Here is a table of points, one per row:
tensor([ 0.2, -0.3,  2.1,  3.1,  1.3,  1.7,  1.7,  3.0,  0.4, -1.0, -1.8,  0.2,  2.0, -1.6, -0.4,
        -1.9,  0.9, -1.7])
tensor([-0.5,  0.3, -1.1, -1.5, -0.8, -1.7, -1.7, -0.8, -0.1,  0.3,  0.9,  0.0, -1.0,  0.5,  0.3,
         1.3, -0.6, -0.2])
tensor([-0.3,  0.2, -0.4, -0.8,  0.3, -0.8, -0.1, -1.9, -1.0,  0.5,  0.9,  0.4, -1.1,  0.7,  0.1,
         0.4,  0.2,  1.5])
tensor([ 0.8,  0.8, -1.1, -2.5, -0.6, -1.0, -2.1, -0.4,  0.0,  0.3,  1.3, -0.1, -1.3,  0.8,  0.0,
         1.3, -0.8, -1.3])
tensor([ 0.0, -1.6,  1.5,  2.9,  1.0, -2.2,  0.9,  2.5,  0.3, -1.0, -1.7,  1.9,  1.0, -1.5,  0.2,
         0.2,  0.8, -0.8])
tensor([-0.5,  0.2,  2.3,  2.1,  1.6,  0.2,  1.1,  2.0,  0.1, -0.4,  0.0,  0.7, -0.2,  0.5,  0.3,
        -0.9,  1.1, -1.6])
tensor([ 0.7, -0.1,  0.1,  0.2, -0.7,  0.1, -0.8,  1.8,  0.5, -1.0, -1.2, -1.2,  0.7, -0.6,  0.0,
         0.0, -0.5, -3.0])
tensor([-0.8, -0.9, -1.3, -1.1, -1.2,  1.1,  0.3, -3.2, -0.8,  1.0,  0.4, -1.0,  0.2,  0.3, -0.7,
        -0.1,  0.2,  3.2])
tensor([ 0.0,  0.4,  1.2,  0.4,  0.6, -0.8, -0.1,  1.7,  0.4, -0.3,  0.3,  0.7, -0.4,  0.2,  0.0,
        -0.1,  0.0, -1.5])
tensor([ 0.5,  0.6, -2.0, -2.4, -1.8,  0.0, -2.2, -0.7,  0.1,  0.1,  0.0, -1.3, -0.6,  0.3, -0.1,
         1.1, -1.0, -1.1])
tensor([ 0.7, -0.1,  2.1,  2.7,  2.1,  0.2,  2.9,  1.8,  0.5, -1.1, -0.8,  2.0,  2.3, -1.6, -0.6,
        -0.7,  1.9,  1.4])
tensor([ 0.5, -0.9,  1.1,  2.5,  0.9, -1.2,  0.7,  2.1,  0.2, -1.2, -2.1,  0.5,  0.7, -0.7,  0.4,
        -0.6,  1.1, -1.5])
tensor([ 0.0,  0.1, -1.4, -2.1, -1.1,  0.4, -0.9, -1.2, -0.3,  0.7,  0.0, -0.6, -0.2,  0.6,  0.6,
         0.7, -0.9,  0.5])
tensor([-0.3, -1.0,  2.1,  3.4,  0.2,  0.9,  0.7,  3.5,  0.3, -1.0, -1.9, -1.1,  1.3, -0.5, -0.2,
        -2.1,  0.8, -3.8])
tensor([-0.8,  0.3,  3.5,  3.5,  2.5,  2.3,  2.7,  2.7,  0.0, -0.6, -0.2,  0.1,  1.0, -0.1, -0.1,
        -2.3,  1.6, -1.5])
tensor([-0.3, -0.3,  2.3,  2.9,  0.8, -1.2,  0.6,  2.3,  0.2, -0.7, -0.4,  0.7, -0.5,  1.4,  0.3,
        -0.6,  0.9, -3.3])
tensor([ 0.5,  0.7, -1.3, -1.9, -0.8,  0.2, -0.9, -0.9,  0.1,  0.4,  1.0, -0.6, -0.4,  0.0,  0.4,
         0.1, -0.8,  0.5])
tensor([ 0.6,  0.9, -0.8, -1.2, -1.0, -0.8, -1.4,  1.2,  0.4, -0.8, -0.1, -1.4, -0.7,  0.4, -0.1,
         0.9, -1.2, -1.9])
tensor([ 1.1, -0.1,  0.1,  1.2, -0.6, -0.5, -0.3,  2.3,  1.1, -1.1, -1.9,  0.4,  1.8, -2.0,  0.1,
        -0.2,  0.1, -0.8])
tensor([ 0.7,  1.6, -1.0, -2.8, -1.0,  0.5, -2.0,  0.4,  0.3, -0.1,  0.1, -1.4, -0.5,  0.3, -0.3,
         0.5, -1.7, -1.7])
tensor([ 0.1,  0.8, -1.2, -1.7, -1.5, -1.3, -1.9, -0.3,  0.4,  0.5,  0.5, -1.2, -1.1,  0.4, -0.1,
         1.4, -1.2, -1.2])
tensor([ 0.8,  1.2, -0.6, -1.8, -0.2,  2.1,  0.2, -0.6,  0.0,  0.3,  1.2, -1.1,  0.0, -0.6, -0.1,
        -0.4, -0.5,  1.1])
tensor([ 0.6, -0.6,  2.1,  3.7,  1.3,  0.6,  2.2,  2.8,  0.6, -1.0, -1.3,  0.6,  1.7, -0.7, -0.1,
        -1.3,  1.2, -1.2])
tensor([ 1.4,  0.2,  0.6,  1.4,  0.4,  0.0,  0.5,  1.7,  0.7, -1.3, -1.8,  0.5,  1.7, -1.9,  0.0,
        -0.1,  0.7, -0.4])
tensor([-0.6,  0.0, -0.8, -1.4,  0.8, -0.3,  0.2, -2.2, -0.5,  1.0,  1.8,  1.3, -0.4,  0.5, -0.4,
         0.7,  0.6,  2.6])
tensor([-0.1, -0.5, -0.6, -0.6, -0.1,  0.7, -0.1, -2.0, -0.2,  1.1,  1.0, -0.2, -0.2,  0.6,  0.0,
         0.0,  0.4,  2.2])
tensor([-1.2, -1.2, -1.7, -0.7,  0.0,  2.3,  1.3, -4.3, -1.4,  1.3,  0.4, -0.3,  0.2,  0.3, -0.7,
        -0.4,  0.7,  4.4])
tensor([ 1.2,  0.1,  0.4,  1.1, -0.7,  1.0, -0.2,  2.0,  0.7, -0.8, -1.9, -1.1,  1.2, -1.2,  0.1,
        -0.7, -0.1, -2.4])
tensor([-1.4, -1.6, -1.9, -0.6, -1.0,  0.4,  0.1, -4.5, -0.7,  1.2, -0.1, -0.5,  0.1,  0.6, -0.4,
         0.3,  0.2,  3.7])
tensor([-0.7, -1.0, -1.6, -1.2, -1.4, -2.0, -1.0, -2.4, -0.7,  0.5,  0.6,  0.0, -1.5,  1.0,  0.1,
         1.3, -0.2,  1.6])
tensor([ 0.1,  0.8, -0.3, -1.8,  0.7,  0.4, -0.3, -1.2, -0.2,  0.4,  1.6,  0.1, -0.9,  0.2, -0.4,
         0.7, -0.9,  1.1])
tensor([ 1.0,  0.7, -2.0, -2.5, -2.0,  1.8, -2.1,  0.3, -0.3,  0.2, -0.5, -2.7, -0.2, -0.6,  0.1,
        -0.3, -2.2, -1.7])
tensor([-0.1, -0.1, -1.5, -1.2, -0.9,  0.9, -0.2, -2.1, -0.6,  0.9,  0.1, -0.5,  0.0,  0.0, -0.5,
         0.1, -0.4,  1.5])
tensor([ 0.0,  0.5, -0.8, -1.5, -0.2, -0.3,  0.1, -1.5, -0.4,  0.3,  1.0,  0.4, -0.8,  0.3,  0.1,
         0.8, -0.2,  1.4])
tensor([-0.6, -0.2, -1.0, -1.2, -1.2, -0.4, -0.6, -1.5, -0.2,  0.5,  1.0, -0.1, -1.0,  0.3, -0.3,
        -0.1, -0.4,  1.1])
Along one direction, these points spread out more than along any other. How far along it is each point below, from 0 to 99? 50 is the average, and the first point above lies past it.
tensor([-0.6, -0.2, -1.0, -1.2, -1.2, -0.4, -0.6, -1.5, -0.2,  0.5,  1.0, -0.1, -1.0,  0.3, -0.3,
        -0.1, -0.4,  1.1]) -> 38
tensor([-0.1, -0.5, -0.6, -0.6, -0.1,  0.7, -0.1, -2.0, -0.2,  1.1,  1.0, -0.2, -0.2,  0.6,  0.0,
         0.0,  0.4,  2.2]) -> 39
tensor([-0.8, -0.9, -1.3, -1.1, -1.2,  1.1,  0.3, -3.2, -0.8,  1.0,  0.4, -1.0,  0.2,  0.3, -0.7,
        -0.1,  0.2,  3.2]) -> 33
tensor([ 0.0,  0.1, -1.4, -2.1, -1.1,  0.4, -0.9, -1.2, -0.3,  0.7,  0.0, -0.6, -0.2,  0.6,  0.6,
         0.7, -0.9,  0.5]) -> 37
tensor([ 0.7, -0.1,  2.1,  2.7,  2.1,  0.2,  2.9,  1.8,  0.5, -1.1, -0.8,  2.0,  2.3, -1.6, -0.6,
        -0.7,  1.9,  1.4]) -> 71
tensor([ 0.1,  0.8, -1.2, -1.7, -1.5, -1.3, -1.9, -0.3,  0.4,  0.5,  0.5, -1.2, -1.1,  0.4, -0.1,
         1.4, -1.2, -1.2]) -> 39
tensor([-0.5,  0.2,  2.3,  2.1,  1.6,  0.2,  1.1,  2.0,  0.1, -0.4,  0.0,  0.7, -0.2,  0.5,  0.3,
        -0.9,  1.1, -1.6]) -> 67
tensor([-0.8,  0.3,  3.5,  3.5,  2.5,  2.3,  2.7,  2.7,  0.0, -0.6, -0.2,  0.1,  1.0, -0.1, -0.1,
        -2.3,  1.6, -1.5]) -> 77
tensor([ 0.2, -0.3,  2.1,  3.1,  1.3,  1.7,  1.7,  3.0,  0.4, -1.0, -1.8,  0.2,  2.0, -1.6, -0.4,
        -1.9,  0.9, -1.7]) -> 76
tensor([-0.5,  0.3, -1.1, -1.5, -0.8, -1.7, -1.7, -0.8, -0.1,  0.3,  0.9,  0.0, -1.0,  0.5,  0.3,
         1.3, -0.6, -0.2]) -> 38
tensor([-1.2, -1.2, -1.7, -0.7,  0.0,  2.3,  1.3, -4.3, -1.4,  1.3,  0.4, -0.3,  0.2,  0.3, -0.7,
        -0.4,  0.7,  4.4]) -> 32
tensor([ 0.6, -0.6,  2.1,  3.7,  1.3,  0.6,  2.2,  2.8,  0.6, -1.0, -1.3,  0.6,  1.7, -0.7, -0.1,
        -1.3,  1.2, -1.2]) -> 76
tensor([ 0.1,  0.8, -0.3, -1.8,  0.7,  0.4, -0.3, -1.2, -0.2,  0.4,  1.6,  0.1, -0.9,  0.2, -0.4,
         0.7, -0.9,  1.1]) -> 39
tensor([-0.3, -0.3,  2.3,  2.9,  0.8, -1.2,  0.6,  2.3,  0.2, -0.7, -0.4,  0.7, -0.5,  1.4,  0.3,
        -0.6,  0.9, -3.3]) -> 70
tensor([ 1.1, -0.1,  0.1,  1.2, -0.6, -0.5, -0.3,  2.3,  1.1, -1.1, -1.9,  0.4,  1.8, -2.0,  0.1,
        -0.2,  0.1, -0.8]) -> 63
tensor([-0.7, -1.0, -1.6, -1.2, -1.4, -2.0, -1.0, -2.4, -0.7,  0.5,  0.6,  0.0, -1.5,  1.0,  0.1,
         1.3, -0.2,  1.6]) -> 32
tensor([ 1.4,  0.2,  0.6,  1.4,  0.4,  0.0,  0.5,  1.7,  0.7, -1.3, -1.8,  0.5,  1.7, -1.9,  0.0,
        -0.1,  0.7, -0.4]) -> 64
tensor([-0.3,  0.2, -0.4, -0.8,  0.3, -0.8, -0.1, -1.9, -1.0,  0.5,  0.9,  0.4, -1.1,  0.7,  0.1,
         0.4,  0.2,  1.5]) -> 39
tensor([ 0.5,  0.7, -1.3, -1.9, -0.8,  0.2, -0.9, -0.9,  0.1,  0.4,  1.0, -0.6, -0.4,  0.0,  0.4,
         0.1, -0.8,  0.5]) -> 38
tensor([-0.6,  0.0, -0.8, -1.4,  0.8, -0.3,  0.2, -2.2, -0.5,  1.0,  1.8,  1.3, -0.4,  0.5, -0.4,
         0.7,  0.6,  2.6]) -> 36
tensor([ 1.0,  0.7, -2.0, -2.5, -2.0,  1.8, -2.1,  0.3, -0.3,  0.2, -0.5, -2.7, -0.2, -0.6,  0.1,
        -0.3, -2.2, -1.7]) -> 40
tensor([ 0.6,  0.9, -0.8, -1.2, -1.0, -0.8, -1.4,  1.2,  0.4, -0.8, -0.1, -1.4, -0.7,  0.4, -0.1,
         0.9, -1.2, -1.9]) -> 47
tensor([-0.3, -1.0,  2.1,  3.4,  0.2,  0.9,  0.7,  3.5,  0.3, -1.0, -1.9, -1.1,  1.3, -0.5, -0.2,
        -2.1,  0.8, -3.8]) -> 78
tensor([ 0.7,  1.6, -1.0, -2.8, -1.0,  0.5, -2.0,  0.4,  0.3, -0.1,  0.1, -1.4, -0.5,  0.3, -0.3,
         0.5, -1.7, -1.7]) -> 41
tensor([ 0.0, -1.6,  1.5,  2.9,  1.0, -2.2,  0.9,  2.5,  0.3, -1.0, -1.7,  1.9,  1.0, -1.5,  0.2,
         0.2,  0.8, -0.8]) -> 70
tensor([ 1.2,  0.1,  0.4,  1.1, -0.7,  1.0, -0.2,  2.0,  0.7, -0.8, -1.9, -1.1,  1.2, -1.2,  0.1,
        -0.7, -0.1, -2.4]) -> 63
tensor([-0.1, -0.1, -1.5, -1.2, -0.9,  0.9, -0.2, -2.1, -0.6,  0.9,  0.1, -0.5,  0.0,  0.0, -0.5,
         0.1, -0.4,  1.5]) -> 37
tensor([ 0.8,  0.8, -1.1, -2.5, -0.6, -1.0, -2.1, -0.4,  0.0,  0.3,  1.3, -0.1, -1.3,  0.8,  0.0,
         1.3, -0.8, -1.3]) -> 38
tensor([-1.4, -1.6, -1.9, -0.6, -1.0,  0.4,  0.1, -4.5, -0.7,  1.2, -0.1, -0.5,  0.1,  0.6, -0.4,
         0.3,  0.2,  3.7]) -> 30
tensor([ 0.8,  1.2, -0.6, -1.8, -0.2,  2.1,  0.2, -0.6,  0.0,  0.3,  1.2, -1.1,  0.0, -0.6, -0.1,
        -0.4, -0.5,  1.1]) -> 42
tensor([ 0.0,  0.4,  1.2,  0.4,  0.6, -0.8, -0.1,  1.7,  0.4, -0.3,  0.3,  0.7, -0.4,  0.2,  0.0,
        -0.1,  0.0, -1.5]) -> 58
